In the rows, zero is written as 128.
Rotation paths and how fast each direction turns (degrees per step):
Each turn is a multiple of 5 degrees from 10 to 175, or 0.

[138 134 136 146 119 131 125 144 137 127 136 129 129 130 130 129 116 149
 105 115 126 120 116 128 123 140 129 145 126 127]
[145 133 134 133 116 133 128 137 124 131 130 144 137 149 136 118 122 141
 115 133 135 116 114 127 134 138 129 145 121 120]
[136 129 135 139 120 133 109 140 140 132 130 142 133 128 146 118 121 144
 114 126 129 125 115 129 120 143 126 130 117 113]
[135 143 140 150 126 140 136 144 127 135 141 141 124 134 139 127 121 142
 114 124 128 123 118 134 132 131 126 139 117 114]
[147 135 123 138 116 134 125 145 135 124 132 135 129 135 132 113 113 138
 113 115 127 115 120 123 128 144 136 140 124 121]
[135 130 128 138 123 135 120 134 126 131 138 152 127 148 138 117 119 142
 108 137 134 126 117 123 130 139 127 128 117 116]
[131 145 137 137 124 137 121 146 133 125 139 139 127 126 145 121 117 150
 116 121 133 122 122 128 111 135 132 130 119 118]
[142 140 132 147 123 140 133 144 120 121 136 144 120 138 143 116 121 128
 120 126 126 118 118 128 133 133 139 139 121 114]
[138 130 121 144 118 125 119 142 138 123 138 138 121 138 134 118 115 137
 110 124 132 123 117 118 122 145 142 123 119 120]
[130 138 138 142 123 133 127 137 120 121 143 144 123 145 140 125 116 149
 108 139 134 126 124 124 122 130 132 134 125 124]
[142 144 136 134 118 132 118 148 125 115 130 136 127 132 145 119 123 135
 121 125 136 116 115 129 113 134 145 135 124 121]
[135 123 134 156 122 130 123 137 126 120 137 145 118 139 146 125 124 129
 116 134 128 124 113 126 130 137 142 133 119 116]
[128 121 126 129 125 123 129 124 133 131 127 130 130 131 132 126 125 130
 132 133 128 129 132 124 130 131 131 126 125 125] : 110
[126 123 130 132 131 132 129 124 123 126 129 133 126 130 130 127 127 127
 126 132 123 130 130 128 133 126 124 133 131 128] : 175
[132 133 130 125 125 128 134 130 126 127 126 125 131 130 130 125 124 130
 133 128 126 125 134 128 129 125 130 134 131 129] : 120

[109 132 123 141 118 128 113 139 133 125 125 134 122 132 144 129 148 117
 148 125 138 126 126 124 121 122 144 134 131 117]
[113 127 138 134 119 127 113 138 129 128 123 139 124 126 140 124 148 113
 157 129 139 134 119 126 130 132 136 137 131 126]
[110 132 137 142 125 135 113 142 132 127 121 137 120 126 139 127 145 126
 149 133 138 130 126 132 123 137 137 135 136 110]
[112 131 141 132 131 121 110 143 131 127 119 137 123 125 140 134 151 123
 146 120 140 126 119 129 118 131 141 130 137 125]
[116 122 141 135 126 125 111 133 132 130 114 144 120 134 127 129 147 130
 155 128 141 128 125 131 124 137 137 130 140 121]
[108 130 128 139 127 125 107 134 135 129 120 138 120 137 131 131 146 128
 146 125 142 118 127 128 112 126 141 124 135 117]
[110 124 134 133 121 119 107 129 130 133 124 142 123 132 127 125 147 117
 155 128 141 123 120 125 119 126 137 126 129 131]
[103 127 133 143 119 132 109 131 131 135 127 140 121 129 126 121 142 124
 151 140 138 125 125 130 118 132 137 127 131 116]
[100 131 137 136 124 123 110 138 131 134 131 136 126 118 132 127 148 119
 142 131 134 125 118 130 113 126 142 125 130 125]
[107 121 146 135 122 123 115 132 131 135 126 143 124 118 122 126 148 128
 149 136 132 132 121 134 123 135 141 128 137 125]
[103 124 134 141 124 125 116 135 135 131 125 138 123 122 126 133 148 135
 139 130 131 125 127 135 114 127 150 125 139 115]
[109 117 134 133 120 114 116 129 133 130 125 142 125 126 125 133 154 127
 146 123 132 127 123 129 121 121 151 127 137 132]
[133 131 127 128 129 131 127 132 128 124 123 127 127 132 136 129 128 125
 131 124 132 129 129 126 131 130 125 133 129 126] : 20
[125 131 124 133 129 133 128 130 130 127 128 125 127 129 129 129 126 132
 124 130 128 126 132 130 124 128 130 127 129 119] : 140

[131 128 135 125 147 121 121 125 109 122 138 129 132 129 122 124 132 122
 109 116 119 146 133 131 134 110 122 128 140 111]
[143 124 133 120 144 120 130 127 121 125 133 129 130 121 118 135 135 137
 114 110 129 149 146 133 134 106 126 125 128 124]
[133 126 127 116 143 121 132 130 117 128 133 112 134 120 115 132 138 117
 109 114 117 140 135 144 137 114 118 131 135 124]
[136 131 138 128 147 125 124 130 111 130 136 118 124 125 122 130 140 126
 116 109 114 145 134 131 128 108 134 119 141 127]
[133 139 130 119 141 116 137 125 124 123 124 121 137 118 126 132 132 132
 107 106 117 139 139 136 133 103 132 123 130 130]
[130 135 128 124 150 118 123 126 116 127 138 123 138 128 124 126 130 118
 107 112 119 134 127 136 133 107 125 131 139 113]
[142 128 130 124 149 119 124 129 118 133 137 129 129 129 121 135 135 138
 113 108 130 142 137 128 130  99 130 126 130 125]
[132 127 121 117 141 115 133 133 122 135 130 112 135 126 119 136 134 123
 109 109 124 134 137 139 137 105 117 131 130 129]
[130 131 131 127 145 124 120 134 110 136 138 113 128 134 123 132 137 123
 116 110 112 140 129 126 133 105 126 121 140 126]
[130 135 131 122 137 116 133 128 119 127 123 121 132 129 129 134 131 138
 109 107 118 143 140 124 134  98 128 121 129 133]
[124 133 124 122 142 116 126 127 117 125 132 121 141 131 128 128 125 120
 107 113 116 137 134 131 141 105 114 128 136 115]
[137 124 133 126 145 121 119 129 111 130 139 130 131 136 120 132 134 137
 114 115 124 148 138 122 136 102 122 125 132 119]
[130 126 132 131 128 126 128 127 124 130 126 133 120 131 130 127 128 132
 126 127 132 132 129 125 122 126 133 127 129 131] : 135
[124 132 131 129 125 130 130 129 127 127 124 121 126 127 131 128 129 126
 129 126 120 128 127 127 127 129 131 123 130 134] : 70
[126 124 131 127 123 130 128 127 125 123 126 129 128 129 127 127 127 129
 128 132 126 135 133 125 132 132 122 126 128 126] : 25

[130 127 135 133 131 131 122 132 133 118 137 116 127 127 129 138  92 134
 145 127 124 135 129 118 135 135 137 118 116 125]
[130 121 126 127 123 144 134 135 129 118 130 121 134 140 129 133  96 134
 143 122 116 135 133 126 138 126 137 116 114 122]
[132 118 128 131 123 128 120 131 130 125 138 121 128 128 129 139  96 135
 147 117 111 138 130 123 140 127 128 115 119 131]
[134 121 126 128 120 142 131 138 138 119 136 120 134 135 124 136 101 135
 140 119 124 134 139 116 145 124 121 112 120 127]
[134 117 142 132 126 132 126 138 135 129 133 128 130 136 131 134  97 136
 146 115 118 136 138 117 140 130 124 123 122 138]
[134 125 135 131 132 136 131 139 141 118 135 118 130 135 124 135  93 133
 140 127 129 127 133 111 142 134 128 115 126 131]
[133 117 136 131 131 137 136 136 132 123 129 124 132 145 131 127  92 138
 143 118 116 129 128 122 133 129 135 120 123 134]
[135 122 128 136 130 128 129 130 135 118 141 115 127 130 127 133  91 137
 141 119 122 129 122 117 134 131 131 111 126 131]
[136 120 126 135 122 142 138 133 132 117 134 121 135 138 131 127  98 140
 140 109 124 133 133 122 132 123 128 115 117 127]
[135 123 136 140 126 129 123 130 134 122 140 120 128 124 133 135  97 139
 145 112 126 138 133 118 131 130 127 120 116 132]
[133 128 134 131 125 144 132 137 136 115 133 119 134 134 129 133  98 136
 141 123 132 135 140 117 135 130 132 119 111 123]
[130 121 141 131 128 133 124 134 128 124 132 124 129 135 133 135  94 135
 149 122 115 138 133 123 134 132 138 123 113 129]
[133 127 131 123 120 129 127 127 125 125 124 127 122 125 129 123 124 131
 128 131 130 129 128 129 129 128 126 127 130 128] : 0
[129 130 137 129 129 129 127 132 131 129 127 130 128 127 129 129 130 128
 128 129 135 129 135 124 128 131 125 133 126 130] : 65
[128 125 128 124 128 127 128 132 131 132 126 130 128 132 125 129 128 126
 127 130 124 125 129 125 135 128 123 127 135 133] : 35
[128 130 129 130 130 120 121 126 129 129 132 126 124 121 127 132 126 127
 129 130 128 128 124 125 128 131 127 127 130 130] : 155

[133 133 130 123 126 109 140 138 128 138 124 130 117 131 124 117 122 130
 133 124 106 122 130 136 124 139 124 120 115 154]
[126 124 144 121 126 116 135 146 118 136 132 132 115 122 124 121 122 123
 133 129 107 122 127 129 126 136 128 121 123 155]
[133 130 133 130 121 112 140 142 118 130 122 127 118 135 121 122 120 126
 131 125 104 114 126 133 128 137 124 125 117 152]
[125 130 141 122 123 120 134 140 117 146 126 129 109 126 123 122 122 130
 135 129 111 118 128 128 121 134 119 121 121 154]
[132 129 130 123 127 109 142 140 129 134 124 132 118 130 125 119 124 128
 133 123 107 122 127 133 124 138 127 120 115 156]
[128 126 144 121 125 116 133 145 114 137 134 129 116 124 123 119 119 123
 132 130 106 122 130 132 127 137 125 120 124 152]
[130 128 135 131 121 113 141 142 120 130 120 130 116 134 122 125 123 128
 132 125 106 114 123 130 127 136 124 125 117 155]
[128 132 139 122 124 117 133 139 118 147 127 128 111 126 123 119 120 130
 135 128 109 119 131 132 121 136 118 120 120 152]
[129 126 134 122 127 110 141 143 128 133 125 134 116 127 125 122 126 126
 134 123 107 122 124 131 125 138 129 121 117 158]
[131 130 141 124 124 115 133 143 113 137 132 127 118 127 123 117 116 124
 132 129 104 120 132 134 127 138 123 121 123 150]
[127 126 137 129 121 116 141 142 120 133 120 130 113 131 123 127 124 128
 133 125 109 113 121 127 126 134 123 125 119 157]
[131 134 134 122 125 114 135 137 122 146 127 128 113 129 124 117 119 131
 134 127 107 121 133 135 122 137 119 119 118 151]
[127 132 125 129 127 131 129 124 131 135 123 127 123 130 127 130 130 133
 130 127 131 125 127 126 124 126 122 128 126 129] : 95
[128 124 127 129 126 134 130 131 129 129 126 127 125 133 125 121 125 131
 124 127 131 130 128 127 131 129 132 122 129 129] : 0
